[[ 65 -56 -25  19  -7 -59 -27 -39  72 -63 -42 -13 -53]
 [ -3   9  -1 -67  43  18  56  21  62  -9 -23   2  70]]
=>
[[ 65 -25  -7 -27  72 -42 -53]
 [ -3  -1  43  56  62 -23  70]]

[[-27  64  50]
 [-36  -1  54]
 [-70 -41  24]
 [ 29  44 -17]
 [-30  63  47]
 [-30  30 -24]]
=>
[[-27  50]
 [-36  54]
 [-70  24]
 [ 29 -17]
 [-30  47]
 [-30 -24]]

[[  0   1   3  -3  32 -13  19   8  28  -8]
 [ 22  16  -2  14 -51  18  52  32  45  15]
 [ 16   8  -3  23 -47  23  53  23  55  38]
 [  9  10   4   9  -8  -7  48   4  41   7]
 [ 13  17  -5  -2  -7   1  46  12  29  -5]
 [ 20  17 -10  10 -28  15  49  25  38   9]
 [ 17  16  -5  13 -19   4  48  17  40   9]
 [-10  -9   8  -2  70 -20  15  23  19 -23]]
=>
[[  0   3  32  19  28]
 [ 22  -2 -51  52  45]
 [ 16  -3 -47  53  55]
 [  9   4  -8  48  41]
 [ 13  -5  -7  46  29]
 [ 20 -10 -28  49  38]
 [ 17  -5 -19  48  40]
 [-10   8  70  15  19]]

[[ 47   5   7  -8   6  50 -52  49  49]
 [-22  27  30 -31  29   9  -9   9  10]
 [  3 -45 -48  49 -48  47 -50  47  46]
 [-51  54  59 -57  58 -30  31 -30 -29]
 [ 12 -13 -11   8 -11  13 -13  13  13]]
=>
[[ 47   7   6 -52  49]
 [-22  30  29  -9  10]
 [  3 -48 -48 -50  46]
 [-51  59  58  31 -29]
 [ 12 -11 -11 -13  13]]

[[ -5  -1  12   6 -44  14  23   2 -14  -8 -11 -20 -19   3 -17]
 [-19  -1   4 -35   4  13  -3   2 -14  27  64  18  -9   4   4]
 [-15  -1 -15   2 -28  16  22  10 -14   7  13 -53  -9  38 -23]
 [-16 -20   4  10   3   7   4 -24  11 -19 -43   1  27 -39  13]]
=>
[[ -5  12 -44  23 -14 -11 -19 -17]
 [-19   4   4  -3 -14  64  -9   4]
 [-15 -15 -28  22 -14  13  -9 -23]
 [-16   4   3   4  11 -43  27  13]]

[[-10 -42]
 [-11  66]
 [ -6  -7]
 [-13  22]
 [-30 -10]
 [-17  -5]
 [-20 -22]
 [-12 -29]
 [ -8 -49]]
=>
[[-10]
 [-11]
 [ -6]
 [-13]
 [-30]
 [-17]
 [-20]
 [-12]
 [ -8]]

[[-30  -3  63  41 -18 -30]
 [  0  11  12  23   3 -23]
 [ -5 -23   3   3  51   3]
 [-27  31  -8   9 -17 -73]
 [-40  -1  11 -38  45  16]
 [ -1 -28  26 -15  -7 -22]
 [  4  20  10  35  23  25]
 [-26  -8   1 -14  64  31]
 [ 10  11  45 -11   6   4]]
=>
[[-30  63 -18]
 [  0  12   3]
 [ -5   3  51]
 [-27  -8 -17]
 [-40  11  45]
 [ -1  26  -7]
 [  4  10  23]
 [-26   1  64]
 [ 10  45   6]]
